M: a few groups of rows, each row roughly a mix of its group's hidden directions:
M (98 x 10):
array([[-2.34,  4.39, -0.12, -1.93,  0.23,  0.81,  4.79,  0.22, -2.11,
        -0.55],
       [ 1.51,  0.24, -3.83, -1.23, -4.69, -2.81,  1.67,  0.62, -2.27,
         0.56],
       [ 1.16,  1.04, -3.67,  1.53, -1.03,  2.69,  0.27, -1.39, -4.86,
         2.21],
       [ 6.22, -0.88, -1.76,  2.26, -1.14,  1.90, -0.09, -0.86,  0.64,
        -1.82],
       [ 1.48, -1.49, -3.48,  1.70, -1.76, -0.44, -0.12, -2.50,  5.06,
         1.59],
       [ 3.73, -1.16,  0.77,  0.15, -2.48,  0.46, -1.72, -3.55,  2.07,
        -3.87],
       [ 1.41, -1.01,  0.49,  2.61, -2.35,  2.60, -4.71,  1.34, -3.08,
         1.10],
       [ 3.35,  1.87,  1.95, -2.73, -0.67,  4.63, -1.25, -0.33,  2.62,
        -0.81],
       [-1.32, -4.30, -1.44, -2.84,  1.61, -2.31,  0.25, -1.09, -4.09,
        -0.85],
       [-3.60,  0.33,  0.26,  1.43,  1.71,  0.81,  0.53,  4.43,  1.21,
         4.11],
       [-0.70,  0.33,  2.17,  0.80,  2.11, -0.85,  5.51,  2.51, -2.91,
         0.87],
       [-3.62,  0.60, -2.01, -1.76,  1.13, -2.80, -0.31,  1.45,  1.34,
         4.83],
       [-0.35, -5.99, -0.14,  0.68, -0.67,  2.41, -2.48,  0.00, -0.55,
        -2.80],
       [-0.72,  0.38,  2.04, -3.13,  3.48, -0.81,  0.22, -3.48, -3.14,
        -2.76],
       [-0.12,  0.52,  4.09, -1.01,  1.01, -2.24,  0.07,  5.71, -0.08,
         0.60],
       [ 0.25,  0.59,  1.06,  1.45, -4.97, -0.91,  1.70,  0.98, -3.82,
        -3.06],
       [-0.64,  1.11,  1.56, -2.13,  0.09, -2.16,  4.44,  2.55,  4.17,
         0.31],
       [-0.41,  0.06, -4.81,  0.93, -0.90,  3.11, -1.98, -1.36, -3.56,
         1.98],
       [-2.14,  1.35, -1.70, -2.13,  4.17, -3.46,  1.50, -1.43, -2.15,
        -2.22],
       [-1.18,  0.31,  0.83,  2.74,  1.84, -1.45, -0.43,  4.52,  2.74,
         3.71],
       [-0.67, -0.55, -1.01,  2.43, -4.94, -0.30,  0.60,  1.04, -1.39,
        -4.64],
       [-5.94, -1.66,  2.71, -1.36,  0.05, -2.84, -0.82,  0.61,  0.87,
        -0.09],
       [ 2.83,  2.10,  0.46,  3.96,  0.91,  4.33, -1.54, -2.45,  0.61,
         0.59],
       [-1.70, -3.28,  2.23, -0.02,  1.70, -2.96,  2.20,  2.87,  1.48,
         3.39],
       [-0.68, -0.64,  1.64, -0.72,  2.17, -4.67,  4.67, -0.13,  1.40,
         1.63],
       [-1.87, -1.03, -1.24,  0.06,  1.74,  2.57, -3.49, -2.85,  4.01,
        -2.22],
       [ 0.05, -0.17,  4.73, -4.01,  1.48, -2.14,  3.00,  0.25,  0.66,
        -1.51],
       [-5.24,  1.54, -3.21, -0.68, -1.13, -1.60, -0.76, -0.72,  0.44,
         3.35],
       [ 0.34,  1.20, -0.59,  0.71,  1.85, -0.55,  4.06, -0.10, -3.01,
         5.03],
       [-2.51,  0.10,  0.13, -2.13,  2.59, -2.41,  4.08, -1.95,  0.36,
        -3.61],
       [-0.57,  1.50, -3.24,  2.74, -2.19,  1.37,  1.18,  4.14,  2.61,
         2.11],
       [ 1.63,  1.63,  1.52,  0.79, -0.57,  4.04, -2.56, -0.49,  0.29,
        -5.03],
       [ 0.19, -1.27,  0.45, -1.42,  3.32, -6.34, -0.02, -0.55,  0.97,
         0.84],
       [-3.97, -3.64,  1.83, -1.41,  3.52, -2.25,  0.60, -0.09,  1.99,
         0.97],
       [-0.14, -5.42, -1.77,  2.09,  0.72,  1.25, -3.73, -0.97,  0.71,
        -1.65],
       [ 0.46,  1.56,  2.50,  5.55, -0.51,  3.19, -1.49, -2.16,  0.16,
         0.27],
       [ 0.76, -0.31, -1.19, -2.23, -3.93,  2.98, -3.06, -2.83,  0.35,
        -2.86],
       [ 1.33,  0.14, -3.19,  4.06, -1.10,  2.26, -1.50,  4.44, -0.11,
         0.54],
       [-1.30,  0.88,  3.93, -1.71,  1.07,  0.57, -1.05,  1.41, -5.51,
        -1.12],
       [ 2.04,  0.52,  2.14, -0.62,  2.71,  1.20, -3.30,  1.90, -3.97,
        -2.93],
       [-0.06,  0.54, -2.05, -0.39, -5.10, -0.06,  1.21, -1.01, -3.12,
        -3.76],
       [ 1.32,  0.34, -1.66, -1.78,  0.20, -2.57,  3.09, -5.21, -1.11,
        -2.17],
       [-1.76, -0.88, -2.09, -4.36,  0.95, -3.09,  1.69,  4.06,  0.10,
         0.02],
       [ 5.74,  1.02, -1.22,  1.99, -1.30,  2.91,  0.65, -1.43, -1.27,
        -1.83],
       [-1.97, -0.69, -0.80, -3.11,  2.69, -2.85,  2.96, -1.69, -2.89,
        -2.64],
       [ 1.98, -2.35,  1.44, -2.35,  4.93, -1.11,  0.46,  2.42,  2.58,
         1.31],
       [-1.38,  0.03,  3.57, -1.50,  0.88, -2.18,  3.40,  0.27,  3.75,
        -2.99],
       [-0.11,  1.52,  5.39, -3.33, -1.61,  1.45,  1.23,  2.75,  0.57,
         0.73],
       [-1.91,  3.17,  1.12, -2.72, -0.93, -1.67,  2.91,  1.55,  4.25,
         1.46],
       [-1.81,  0.30, -2.55,  4.24, -3.02,  1.56,  1.30, -3.61, -1.68,
        -0.31],
       [ 0.09, -0.36,  4.46, -1.30, -1.17, -0.52,  3.24,  0.21,  3.31,
        -3.49],
       [-1.35,  6.22, -1.69, -0.35,  0.38, -0.13,  2.96, -0.70,  0.20,
         2.02],
       [-1.55, -1.09, -1.07, -0.22,  3.15, -2.29,  2.92,  1.70,  0.35,
         5.05],
       [-0.06, -1.49, -1.42,  0.78,  2.94, -2.59, -2.89, -3.90, -3.14,
        -1.84],
       [-3.52, -1.93,  0.60,  0.81, -2.04, -4.52,  1.07, -0.50, -0.44,
         3.71],
       [-0.94,  1.39,  2.76, -3.33, -0.81,  1.92,  4.97,  0.96,  2.33,
         0.34],
       [ 2.46,  1.48, -0.95,  2.57, -1.74,  3.96, -2.31, -3.52,  0.36,
        -2.18],
       [-0.03,  3.13, -1.63,  3.42, -0.37,  4.29, -3.37,  1.51,  0.68,
         0.52],
       [-1.32, -0.51, -0.28,  2.13,  3.13, -2.26,  3.36,  2.15, -1.22,
         4.26],
       [-2.37,  4.33,  0.40, -2.52,  1.11, -3.16,  1.33,  1.01,  2.29,
         2.63],
       [-0.13, -1.48,  3.05, -1.04, -2.67,  0.34, -2.37, -2.84, -0.39,
        -4.84],
       [-1.52, -1.53,  2.40, -2.40,  1.59, -5.26,  1.89, -2.60,  0.16,
        -0.54],
       [ 2.33, -0.57,  1.20,  5.46,  0.71,  1.97,  0.25, -2.98,  0.58,
         2.53],
       [ 0.15,  2.37,  2.00, -2.50,  0.01, -2.97,  0.16, -1.63,  4.50,
        -3.06],
       [ 1.09,  0.00, -3.40,  2.06, -1.19,  3.93, -1.87, -0.97, -4.26,
         0.79],
       [-3.09, -1.52,  2.85, -2.68,  1.24, -2.19,  1.94,  1.02,  3.61,
        -2.39],
       [-3.53,  4.40, -1.09, -1.81,  0.74,  1.61,  3.06,  1.11, -2.65,
        -0.08],
       [-2.61,  2.54, -3.62,  2.67, -2.53, -0.43, -0.98,  2.04,  1.31,
         3.19],
       [-0.19, -1.18,  3.27, -3.14, -0.40, -3.01,  0.00, -0.49,  4.15,
        -2.88],
       [-2.62,  5.67,  0.46, -1.17,  0.03,  0.49,  3.12,  1.00,  1.91,
         1.39],
       [ 0.20,  1.68,  2.72, -2.15,  2.45, -2.05,  2.11,  4.83,  0.56,
        -1.96],
       [-0.76,  2.59,  2.06, -0.83,  1.34,  0.28, -4.16,  1.55, -4.70,
        -1.06],
       [-1.63,  1.44,  2.28, -3.04,  0.20, -2.09,  4.57,  1.72,  3.09,
         0.31],
       [ 0.09, -6.26, -0.55,  1.53,  0.39,  1.38, -2.75,  0.19, -1.14,
        -2.04],
       [-2.65,  2.41,  2.99, -2.07, -2.21, -2.10,  1.92,  2.89,  1.96,
         2.40],
       [-1.14,  1.56,  0.06,  2.73, -4.03, -0.88,  2.82, -0.42, -4.46,
         0.90],
       [-0.78, -2.11, -1.88, -4.42, -0.04, -3.92,  1.15,  3.45,  0.48,
        -0.37],
       [-1.54,  2.13,  0.31, -2.32,  2.25, -3.99,  3.29,  1.63,  3.06,
        -0.92],
       [-1.09,  0.23, -2.84,  3.17, -4.72,  0.66,  1.27, -2.03, -2.07,
        -2.21],
       [-4.87,  1.08, -1.86, -0.83, -0.34, -0.81,  3.08, -1.41, -3.26,
         2.25],
       [ 2.69,  1.00, -1.26,  0.55, -2.67,  3.76, -3.64, -1.36, -2.33,
        -2.26],
       [ 0.97,  0.29, -1.64,  3.73, -3.73,  0.01,  3.52, -0.05, -3.56,
        -0.67],
       [ 1.17,  1.63, -0.88,  0.62, -2.00,  2.98,  2.06,  4.14,  4.04,
         1.13],
       [ 0.90,  1.28,  0.38,  0.25, -0.38,  3.32, -5.15, -1.32, -3.86,
        -0.23],
       [-0.52, -1.16,  2.68, -2.08,  1.84, -1.06, -1.54, -4.23, -4.07,
        -1.61],
       [-0.09,  1.47,  2.65, -1.20, -0.75,  2.88,  3.25,  5.20, -0.11,
        -0.06],
       [ 1.82,  2.41,  0.13, -0.24, -4.34,  0.24,  1.35,  0.77, -4.40,
        -2.67],
       [-0.22,  1.48, -1.74,  2.76, -3.40,  1.30, -1.82,  4.10,  1.41,
         2.97],
       [ 0.32,  0.30,  3.32, -0.98,  1.80,  0.51, -2.91,  1.49, -5.20,
        -1.90],
       [ 0.12,  1.12, -1.00,  3.86,  0.39,  4.18, -3.67,  2.77, -0.84,
         0.67],
       [-1.19,  0.09, -3.24,  0.44, -1.87, -0.30,  3.17, -2.41,  4.59,
         2.10],
       [ 3.77, -3.03,  1.86, -1.68,  4.75,  0.37,  0.59, -0.97,  1.78,
         0.45],
       [-2.06, -1.57, -2.27, -5.41, -0.45, -3.54,  1.43,  0.63, -0.84,
        -0.28],
       [-1.82, -0.92, -0.11,  2.37, -0.34, -2.98,  3.01, -0.21, -1.40,
         5.21],
       [ 0.69,  1.97,  4.43, -2.10, -0.14,  2.17, -2.37,  2.87, -3.09,
        -0.73],
       [-3.34, -0.86,  2.59, -3.87,  0.09, -1.15,  1.44,  0.70,  3.00,
        -3.25],
       [-0.43,  2.40,  2.86, -3.82, -0.82, -1.40,  2.10,  0.43,  4.50,
         0.94],
       [ 1.76,  3.15, -1.45, -1.39, -2.20,  0.53, -5.32, -1.80,  1.80,
        -0.21]])
one row of each group, then the others: which group is each in?
[-2.43, -0.80, -3.36,  0.65,  3.59, -1.98,  2.00, -3.50,  0.73, -2.27]
Q
[ 0.70, -1.79, -2.31,  3.33,  1.06,  0.34, -3.74, -1.10, -4.43, -0.91]
S
[-1.52, -3.51,  1.50,  1.47,  1.25, -3.90,  2.33,  0.69,  0.70,  3.85]
T

[-0.34,  3.06, -0.64, -2.65,  1.51,  0.50,  4.27,  1.12,  4.15, -0.93]
S
[ 0.98, -2.59,  1.20, -0.90,  4.96,  0.63, -1.53, -1.24,  4.04,  1.37]
T
[-6.76,  0.65,  0.57, -2.34,  0.55, -0.88, -1.78, -0.19,  0.87, -0.15]
T
[ 2.07,  3.01,  2.36,  4.06, -0.78,  3.56, -1.86, -2.03, -0.80,  0.25]
T
[-0.09, -4.89,  1.10,  2.15,  1.43,  1.19, -1.89,  0.39,  1.17, -4.33]
Q
[-2.26, -0.51,  3.31, -2.36,  0.19, -0.39,  3.45,  0.58,  2.26, -4.20]
Q
[ 1.48, -0.77,  2.61, -4.41,  3.71, -1.36, -1.34, -0.16,  1.45,  2.92]
T
[-2.85, -3.62, -2.47, -2.36,  2.43, -3.46, -2.12, -0.70,  0.48,  1.04]
Q
[ 3.43, -5.68,  0.30,  0.77, -1.45,  0.03, -1.36, -1.51, -2.23, -1.07]
Q
